A single turn carries every row of the set below to another of its rows. Some are shown first; where does it send the rows asked next?
Z102: .02  -.11  .36  -.14  -.42  -.27  -.12  -.38  .24  -.03  .05  -.14  -.04  -.03  .42  .19  -.16  .00  -.07  -.21  -.14  -.03  .11  .07  .12  .10  -.07  -.25  -.15  .00  .18  -.40  .15  -.06  .21
Z341: .04  .11  -.02  -.11  -.34  .15  .15  -.18  -.12  -.17  .34  .29  -.02  .07  .20  .06  -.16  .27  .23  -.36  .27  .00  -.12  -.44  -.45  -.08  -.32  -.10  .13  .24  -.05  -.02  -.14  .12  -.07
Z809: -.11  .12  -.01  -.25  -.28  .06  -.04  -.24  .19  .11  .22  .13  .23  .14  .37  .06  -.22  .09  .09  -.49  .00  -.04  -.01  -.17  -.11  -.19  -.54  .12  .17  -.06  -.17  .20  .04  -.11  .17
Z416: .13  .25  .04  .03  -.01  .02  -.07  .09  .10  .24  .18  .15  -.30  .01  .13  .14  -.21  .22  -.21  -.27  .06  -.03  -.03  -.15  -.02  .31  .04  -.01  .15  -.06  -.12  -.07  -.08  -.41  .38
Z206: .13  -.27  -.15  -.28  .06  .26  -.07  -.01  -.22  .00  -.07  .01  .04  .05  .21  .22  .04  .21  .05  -.16  .01  .18  .11  -.36  -.34  -.13  .07  -.37  .02  -.32  .00  .13  -.09  .35  .15
Z37: -.04  .13  .16  .08  -.17  -.05  .23  -.33  .05  .01  -.02  -.08  .10  .04  .28  -.25  .08  .10  -.07  .30  .19  .05  .07  -.07  -.06  .14  -.10  -.24  -.07  -.28  .23  -.04  -.35  .32  -.02
Z729: .08  .11  .25  .12  -.16  -.05  .06  -.30  .12  .00  -.14  .00  -.05  .05  .21  -.11  .13  .17  -.14  .23  .28  .02  -.05  -.11  -.06  .09  -.10  -.30  -.15  -.29  .26  .03  -.36  .41  -.07
Z425: .02  -.02  .33  -.21  -.41  -.13  -.09  -.26  .19  .04  -.04  .02  -.08  .06  .36  .29  -.03  .11  -.17  -.29  -.12  -.01  .01  .11  .07  .34  -.11  -.27  -.03  .08  .21  -.48  .24  -.02  .15
Z912: -.24  .19  .22  -.15  -.15  -.16  .01  -.51  .19  -.17  .27  .33  .05  .03  -.10  -.17  -.26  -.16  -.04  -.32  -.08  -.08  .02  -.33  -.16  .02  -.02  -.11  -.11  .20  .06  .11  -.22  -.04  .11
Z615: -.20  .14  .13  -.14  -.21  -.21  .01  -.43  .16  -.17  .28  .39  -.06  .04  -.03  -.15  -.34  -.09  -.29  -.41  .14  -.07  .08  -.34  .08  -.02  -.01  -.10  -.12  .11  .00  .09  -.19  .05  .15
Z858: .05  -.05  .09  -.23  -.33  -.11  .17  -.25  .01  -.19  .10  .29  .00  -.19  .01  -.27  .02  -.02  .40  -.37  -.14  .07  -.02  -.18  -.36  -.21  -.21  -.30  -.15  .10  .07  .00  -.07  .03  .02
Z736: .14  -.14  .03  -.08  -.26  -.12  .25  -.13  -.02  -.16  .13  .25  .01  -.32  .11  -.07  -.19  -.01  .38  -.30  -.14  -.05  -.12  -.17  -.37  -.12  -.03  -.40  -.25  .12  .08  .10  -.04  .03  .11
Z993: .03  -.26  -.04  -.28  .09  .32  -.04  -.10  -.16  .12  -.06  -.07  .11  .16  .23  .23  .05  .17  -.05  -.21  .01  .18  .00  -.38  -.28  -.13  .02  -.27  -.24  -.39  .12  .26  -.10  .16  .27
Z929: .15  .30  .03  -.06  -.04  .05  -.05  .03  -.06  .24  -.03  .27  -.24  .10  .08  .12  -.04  .34  -.30  -.23  .14  .03  -.07  -.02  -.06  .43  .07  -.03  .19  -.18  -.15  .02  -.04  -.27  .19
Z280: .12  .33  .09  .04  -.02  -.05  .04  .01  -.06  .28  -.05  .31  -.33  .13  .24  .10  -.08  .40  -.30  -.21  .09  .05  -.05  -.06  -.17  .35  -.10  .06  .05  -.22  -.02  -.03  -.05  -.27  .25
Z139: .03  -.11  .34  -.23  -.47  -.13  -.14  -.33  .22  .10  -.14  -.07  -.02  .04  .35  .32  -.08  .11  -.17  -.36  -.09  -.13  -.03  .12  .11  .25  .04  -.19  -.17  -.04  .24  -.26  .20  .05  .10
Z923: .12  -.11  .08  -.16  -.34  -.10  .26  -.05  .16  -.12  .06  .27  .06  -.28  .07  -.26  .00  -.16  .28  -.30  -.15  -.01  -.03  -.16  -.15  -.21  -.16  -.41  -.17  .13  .10  .06  .06  .15  .13
Z124: .13  .16  -.11  -.02  .01  .01  -.06  .10  .04  .37  .07  .18  -.33  .18  .19  .19  -.11  .37  -.16  -.36  .06  .05  .01  -.15  -.20  .28  -.02  -.02  .27  -.15  -.18  .02  .10  -.17  .20
Z144: -.04  .03  .39  -.13  -.32  -.23  -.21  -.34  .33  .26  .03  -.01  -.03  .10  .32  .18  -.20  .07  -.23  -.34  -.03  -.01  .03  -.02  .11  .22  .02  -.07  -.03  .06  .22  -.37  .25  .07  .16
Z64: .01  .21  .20  .09  -.07  .09  .11  -.20  -.02  -.03  -.13  .04  -.05  -.03  .18  -.12  .27  .05  -.22  .24  .15  -.09  .08  -.08  -.08  .10  -.14  -.27  -.16  -.27  .18  -.07  -.36  .38  .00
Z727: -.24  .21  .03  -.20  -.26  .18  .02  -.24  .21  .14  .31  .20  .20  .16  .24  .06  -.31  .00  .06  -.43  -.05  -.13  -.03  -.20  -.17  -.08  -.47  .06  .09  .17  -.04  .24  .06  -.08  .05
Z148: .07  -.29  -.11  -.32  .06  .22  -.07  -.03  -.19  -.02  -.11  .02  .10  .12  .33  .44  .10  .16  -.08  -.28  -.12  .12  -.05  -.25  -.43  .04  -.04  -.18  -.22  -.29  .06  .06  .01  .20  .25
Z290: -.26  .15  .01  -.23  -.20  -.06  -.03  -.31  .10  -.09  .24  .37  .01  -.11  -.12  -.21  -.28  -.32  -.15  -.36  .06  -.15  .03  -.25  -.02  .00  -.01  -.15  -.24  .02  .06  .06  -.30  -.02  .04
Z726: -.01  .07  .30  -.02  -.16  -.03  -.04  -.32  .09  .07  -.11  -.01  .06  -.08  .15  -.20  .06  .00  -.04  .18  .12  .08  .12  -.11  .02  -.07  -.03  -.34  -.08  -.24  .29  -.17  -.33  .48  .00
Z904: -.08  .09  .19  -.01  -.24  .01  .07  -.34  .08  .06  -.14  -.10  .02  .03  .28  -.09  .10  .07  -.12  .18  .22  -.03  -.02  -.18  -.05  .14  -.23  -.28  -.05  -.28  .37  -.19  -.42  .39  .00
Z640: .13  -.26  -.23  -.38  .15  .35  -.04  .11  -.13  .10  .11  -.04  .15  .11  .26  .19  -.03  .15  -.08  -.31  .03  .11  -.06  -.42  -.24  -.08  -.14  -.29  -.08  -.26  .06  .11  .02  .16  .27
Z747: -.05  -.09  .28  -.14  -.42  -.07  -.11  -.30  .23  -.03  -.02  .00  -.03  .07  .42  .32  -.24  .01  -.04  -.26  -.06  .02  -.03  .02  .14  .33  .00  -.13  -.20  .07  .25  -.37  .27  .00  .14
Z170: .23  .26  .09  -.02  -.25  -.05  .17  -.22  -.02  -.24  .32  .13  .01  .02  .36  .08  -.15  .37  .18  -.20  .20  .05  -.15  -.38  -.48  -.03  -.37  -.11  .19  .17  -.09  .05  .00  .02  .04
Z814: .15  .19  .08  .01  .10  .06  .00  .06  -.07  .23  .09  .27  -.35  .13  .09  .18  .00  .35  -.24  -.29  .04  .14  .03  -.07  -.12  .29  .04  -.16  .05  -.12  -.21  .03  .01  -.34  .29
Z926: .13  -.26  -.04  -.37  .05  .30  -.11  -.05  -.17  .03  -.05  .02  .19  .18  .26  .31  .11  .21  -.07  -.19  .00  .27  -.09  -.26  -.28  -.01  .00  -.26  -.14  -.33  .04  .23  .13  .20  .18
Z835: .18  .26  .02  -.02  .04  .10  -.13  .17  .08  .18  .04  .29  -.39  .09  .11  .04  -.05  .36  -.20  -.36  .07  .04  -.06  -.10  -.04  .30  -.08  -.07  .09  -.14  -.11  .02  -.10  -.33  .10
Z123: .12  -.30  -.03  -.42  .08  .26  -.07  -.06  -.18  -.05  .06  -.11  .24  .16  .26  .18  .11  .28  -.15  -.35  -.07  .14  -.02  -.35  -.35  -.10  .05  -.28  -.13  -.28  .07  .19  -.07  .18  .15
Z856: -.01  -.02  .45  -.26  -.37  -.03  -.09  -.35  .05  .06  -.08  -.02  .00  .06  .43  .27  -.06  .08  -.25  -.30  -.10  -.09  .06  .00  .09  .18  -.04  -.17  -.29  -.02  .29  -.32  .32  .09  .20
Z61: .06  .03  .07  .00  -.10  -.09  .11  -.28  .02  -.10  .03  -.05  -.02  .06  .28  -.23  .10  .11  -.14  .18  .25  .05  .06  -.25  -.07  -.03  -.25  -.41  -.06  -.31  .23  -.16  -.37  .42  -.04
Z542: .19  .08  .03  .02  -.30  .04  .13  -.13  -.05  -.29  .28  .22  .10  -.03  .24  .08  -.11  .21  .16  -.19  .27  .01  -.21  -.53  -.48  -.02  -.17  -.09  .23  .16  -.12  -.06  -.21  .15  .12
Z531: -.17  .30  .05  -.40  -.29  .11  -.14  -.31  .17  -.03  .31  .09  .22  .19  .31  .01  -.17  -.04  -.12  -.45  .06  -.02  .01  -.24  -.08  -.10  -.53  .09  .05  .02  -.07  .09  .10  -.04  .01

Z280 -> Z856
Z835 -> Z747
Now these:
Z170 -> Z531
Z809 -> Z615
Z206 -> Z124
Z904 -> Z993
Z929 -> Z139
Z912 -> Z858
Z102 -> Z61

A single turn carries every row of the set below to another of its rows. Some are shown first; where does it send the rows asked next?
Z968: -.09  -.27  .01  .29  .07  .00  .31  .10  -.02  -.11  .18  .01
Z670: -.06  -.21  .21  .07  -.03  .06  .05  .30  .00  -.31  -.44  -.08
Z899: -.18  .20  -.07  .08  .06  .10  -.04  .07  -.08  .36  .08  .02
Z274: -.17  -.12  .32  .17  .09  -.03  -.04  .27  -.34  -.25  -.41  .05
Z693: .11  -.21  .13  .27  .11  -.01  -.13  -.11  .11  .34  -.23  .08
Z175: .05  -.16  .19  .32  .15  -.04  -.20  -.11  -.07  .35  -.23  .13
Z737: .11  .07  -.14  .01  .04  .06  -.21  .03  .22  .14  -.02  -.03
Z38: -.22  .38  -.04  .27  .15  -.25  -.07  .13  -.01  .15  -.11  .03
Z347: -.31  -.17  .21  .24  .04  .20  -.17  .23  -.25  -.24  .04  -.06
Z555: -.03  .17  .00  .15  .20  -.08  -.32  .00  -.24  .22  .01  .16
Z812: -.06  .05  .39  .13  .04  -.16  .03  .04  -.10  -.39  -.38  .03
Z395: .12  .09  -.13  .13  .17  -.13  -.05  -.04  .02  .25  .07  .13
Z230: -.25  -.17  .15  .35  .15  -.03  .09  .13  -.38  -.10  .16  .10
Z435: -.19  .20  -.07  .04  .03  .18  -.11  .10  -.02  .32  .03  -.03
Z371: -.16  -.27  .06  .17  -.05  .23  .03  .21  .10  -.25  .05  -.16
Z245: -.16  .18  -.10  .05  .04  .14  -.03  .08  .01  .34  .06  -.01
Z116: .06  -.24  .12  .15  .05  -.11  .35  .20  .02  -.20  -.33  .03
Z977: -.14  -.24  .39  .29  .09  .09  .10  .36  -.07  -.30  -.12  .04
Z481: -.14  -.22  .40  .34  .14  .01  .15  .34  -.15  -.26  -.09  .09
Z388: .07  -.20  .16  .22  .05  .10  -.28  -.06  .14  .27  -.28  .01
Z357: -.08  -.25  .35  .34  .12  .00  .25  .33  -.07  -.25  -.06  .09
Z360: -.15  .33  -.11  .22  .10  -.22  .02  .14  .19  .14  -.10  -.03
Z667: -.01  .01  .34  .10  .00  -.15  .09  .03  .03  -.39  -.37  .00
Z467: -.03  .15  -.01  .03  .07  .11  -.47  .08  -.03  .09  -.08  -.01
Z167: -.03  .04  .36  .17  .08  -.25  .12  .00  -.11  -.33  -.32  .09
Z741: -.05  -.15  .23  .24  .16  -.21  .26  .19  -.32  -.15  -.30  .16
Z57: -.08  -.26  .35  .29  .08  .06  .19  .34  .01  -.29  -.10  .03
Z917: -.22  .21  -.04  .07  .05  .15  -.11  .09  -.10  .34  .04  .01
Z983: -.28  .39  .00  .21  .10  -.13  -.23  .19  .01  .08  -.18  -.05
Z819: -.21  .34  -.07  .15  .05  -.09  -.14  .20  .21  .07  -.18  -.12
Z443: .02  .00  .31  .15  .05  -.23  .19  .00  .00  -.35  -.33  .06
Z365: .00  -.16  .22  .27  .11  .06  -.35  -.06  -.04  .29  -.29  .06

Z670 -> Z116
Z57 -> Z357
Now these:
Z819 -> Z360
Z371 -> Z968
Z693 -> Z175
Z395 -> Z555
Z167 -> Z812
Z245 -> Z899

A single turn carries every row of the set below to another of its rows. Some are shown first; where does it send the rows asked next?
Z462: -.52  -.14  -.12  .38  -.13  .34  .16  -.32  .00  .02  -.32  -.17  -.17  -.09  .09  -.12  -.09  .27  -.30  .10  .17  .13  .14  -.09  .40  -.13  .73  -.21  .16  .11  -.07  .13  .31  -.17  -.04  -.32  .00  .18
Z266: .01  -.25  .35  .40  .15  .28  .12  -.24  -.02  -.30  .09  -.05  -.56  .41  .32  -.21  .11  .05  -.18  .23  .13  .37  .00  .13  .28  -.11  .22  .02  .38  .22  -.24  -.10  -.01  .32  -.08  -.14  -.18  .41
Z869: -.17  -.42  .10  .34  .11  .50  -.04  -.19  .00  -.13  .16  -.23  -.54  .33  .29  -.21  .25  -.09  -.24  .16  -.09  .20  -.08  .22  .06  -.11  .32  .05  .15  .10  -.43  -.17  -.01  .28  .11  -.21  -.13  .32
Z488: .02  -.26  .09  .17  .03  .37  -.47  -.27  .08  -.17  -.23  .09  -.14  -.29  .30  -.08  .06  -.10  -.54  -.07  -.03  .14  -.02  -.04  .50  -.29  .08  -.18  .08  -.17  -.06  -.08  -.13  .30  -.25  -.30  -.16  -.11
Z298: -.35  -.37  -.12  .37  -.32  .00  .07  .07  .15  -.53  -.31  .02  -.20  .13  .13  -.10  -.15  .31  -.45  .06  .10  .16  -.02  .09  .38  .00  .50  -.25  .04  .02  -.19  -.16  .15  -.20  -.15  -.14  .02  .27
Z883: -.48  -.41  .30  .39  .03  .00  .32  -.46  .09  -.38  -.06  -.37  -.34  -.17  .23  -.06  -.03  -.10  -.35  -.16  -.13  .21  -.07  .27  .24  -.03  .12  -.03  .25  -.09  -.18  -.16  -.28  .23  -.09  -.22  -.32  .24
Z536: -.24  -.22  -.08  .36  .10  .19  -.16  -.47  -.11  .23  -.25  -.29  -.34  -.08  .66  -.19  -.19  .27  -.44  -.10  .19  .26  -.31  .03  .28  -.28  -.06  .15  .37  .04  -.11  -.05  .08  .14  -.04  -.52  -.24  -.16
Z223: -.29  -.16  -.12  .23  -.16  .03  -.01  -.04  -.11  -.63  -.17  -.22  -.32  .17  .16  -.12  -.14  .40  -.56  -.05  .16  .25  -.01  -.03  .47  -.04  .31  -.15  .12  -.12  -.23  -.13  .07  -.39  -.14  -.21  .03  .24
Z794: -.20  -.33  .32  .51  .07  .31  .12  -.25  -.07  -.27  .01  -.07  -.30  .12  .50  -.22  .03  -.08  -.19  .26  -.12  .09  -.14  .20  .14  -.01  .05  -.12  .30  .03  -.40  -.33  -.18  .50  .01  -.32  -.04  .34
Z957: -.21  -.18  .05  .29  -.15  .35  -.16  .16  -.05  -.32  -.26  -.09  -.50  .20  .29  -.15  -.19  .40  -.17  -.01  .27  .08  .14  -.32  .42  -.28  .63  -.23  -.01  .07  -.08  -.11  .07  .16  -.01  -.11  .00  .25
Z521: -.44  .02  .05  .24  .04  .26  -.13  -.35  .07  .22  -.27  -.06  -.29  -.20  .55  -.20  -.24  .11  -.55  .06  -.18  .22  -.24  -.28  .38  -.22  .03  -.04  .33  -.11  .03  -.12  -.07  .31  -.10  -.52  -.07  -.11
Z460: -.21  -.26  -.08  .28  -.03  .27  -.32  -.05  -.06  -.44  -.04  -.35  -.33  .17  .22  -.14  -.03  .40  -.05  -.02  .37  .02  .24  -.26  .31  -.21  .42  -.34  .05  .01  -.01  -.08  -.07  .13  .01  -.25  .13  .27
Z559: -.41  -.33  .12  .71  -.11  .06  .34  -.42  .30  -.20  .01  -.29  -.41  -.17  .20  -.01  -.13  .05  -.37  -.13  .14  .11  .27  .17  .28  -.05  .19  -.02  .45  .18  -.04  -.09  -.09  .27  -.12  -.35  -.12  .52
Z287: -.51  -.48  -.21  .43  -.03  .17  .00  -.42  -.25  -.11  -.29  -.08  -.30  .37  .41  -.21  -.27  .40  -.21  .15  .24  .16  -.04  -.01  .26  -.19  .55  -.25  -.01  .11  -.08  -.31  .18  .04  .00  -.18  .02  .36
Z861: -.51  .05  -.10  .39  .03  .26  .20  -.25  .00  -.16  -.29  -.16  -.19  .14  -.05  -.32  -.06  .30  -.47  .19  -.02  .04  .14  -.18  .35  -.08  .62  -.07  .27  -.07  -.05  .12  .24  -.15  .11  -.37  .00  .24
Z464: -.29  -.21  -.01  .06  .05  .21  -.17  -.20  -.12  .20  .06  -.41  -.07  .00  .44  .03  -.21  .31  -.23  .00  .12  .24  -.21  -.33  .16  -.10  .08  -.08  .51  .14  -.09  -.21  .10  -.10  -.17  -.43  -.09  .14
Z242: -.35  -.21  -.45  .72  .02  .37  -.03  -.47  -.18  -.20  -.24  -.08  -.06  .39  .32  -.24  -.28  .32  -.31  .16  .18  .05  .00  -.05  .33  -.19  .49  -.33  .09  -.11  -.13  -.28  .08  .16  .01  -.31  .05  .32
Z694: -.02  -.22  -.03  .65  .11  .27  -.35  -.09  .21  -.22  -.32  .01  -.07  .11  -.10  -.03  -.10  .05  -.56  -.01  -.11  -.11  .05  -.20  .44  -.28  .30  -.03  .16  -.10  -.24  -.10  -.02  .25  -.02  -.24  -.56  .13
Z964: -.06  -.45  .20  .34  .06  .30  .14  -.02  -.02  -.17  -.11  -.08  -.51  .23  .45  -.28  -.02  .10  -.32  .25  .05  .13  .05  -.05  .00  -.18  -.09  .18  .31  -.06  -.21  -.28  .02  .48  .20  -.31  -.30  .32
Z47: -.34  -.33  -.08  .67  -.02  .12  .11  -.46  .44  -.32  -.12  -.32  -.03  -.05  .24  .13  -.18  .22  -.35  .03  .35  .24  .16  .14  .21  .04  .17  -.21  .35  .06  .13  -.12  -.20  .22  -.27  -.32  -.25  .24
Z906: -.30  -.13  -.10  .22  -.16  .12  -.46  -.45  .02  .24  -.14  .01  -.13  -.01  .40  -.15  -.27  .22  -.31  .06  .10  .28  -.20  -.26  .29  -.27  .03  -.06  .37  .13  -.15  -.39  .07  -.03  -.06  -.61  -.12  .02
Z458: -.27  -.02  -.19  .28  -.17  .37  -.24  -.43  .19  .22  -.08  -.03  -.31  -.04  .61  -.12  -.12  .17  -.58  .07  .04  .34  -.34  -.06  .07  -.15  .18  .01  .24  -.03  -.07  -.32  .11  .02  -.11  -.55  .14  -.09
Z127: -.42  -.54  -.11  .44  .03  .01  .18  -.30  .31  -.13  -.03  -.36  -.18  -.23  .18  -.12  .27  -.10  -.30  -.09  .09  .32  .02  .24  .12  -.12  .17  -.02  .39  -.06  -.16  .05  -.06  .25  -.13  -.51  -.34  .24
Z414: -.04  -.32  -.18  .39  -.10  .39  -.46  -.27  .27  -.29  -.22  -.09  -.43  -.03  .22  -.11  -.15  .06  -.80  -.16  .02  .14  -.09  .12  .41  -.35  .16  .05  -.07  -.15  -.02  -.15  .05  .22  -.12  -.13  -.18  -.19
Z205: -.02  -.37  -.12  .33  -.12  .24  -.40  -.15  .17  -.20  -.33  -.01  -.03  .03  -.01  -.19  -.24  .00  -.66  -.16  -.15  .17  -.11  -.14  .55  -.43  .14  .02  .23  -.02  -.10  -.21  .11  .21  -.22  -.14  -.21  -.04
Z356: -.16  -.19  .29  .35  .34  .23  -.03  -.09  -.22  -.26  -.06  -.01  -.47  .41  .36  -.24  .02  .10  -.73  .24  .13  .19  -.14  .11  .28  -.16  .15  .07  .30  .18  -.17  -.22  .13  .13  -.05  -.30  -.16  .50
Z913: -.48  -.39  .00  .55  -.23  .20  .31  -.30  .40  -.19  .08  -.46  -.51  -.18  .13  .05  -.09  .07  -.32  -.03  -.05  .15  .12  .03  -.03  .01  .22  .12  .23  -.08  -.18  -.17  -.14  .18  .03  -.26  -.20  .24
Z96: .21  -.14  -.08  .44  -.13  .30  -.17  -.03  .26  -.37  -.13  .16  -.10  -.19  .28  -.08  -.02  -.09  -.57  -.15  .12  .13  -.19  .03  .28  -.31  .16  .03  .24  -.26  -.10  -.26  .06  .28  -.19  -.39  -.32  -.06

Z861 -> Z223
Z287 -> Z462
Z869 -> Z458
Now these:
Z205 -> Z266
Z536 -> Z127
Z694 -> Z356
Z488 -> Z794

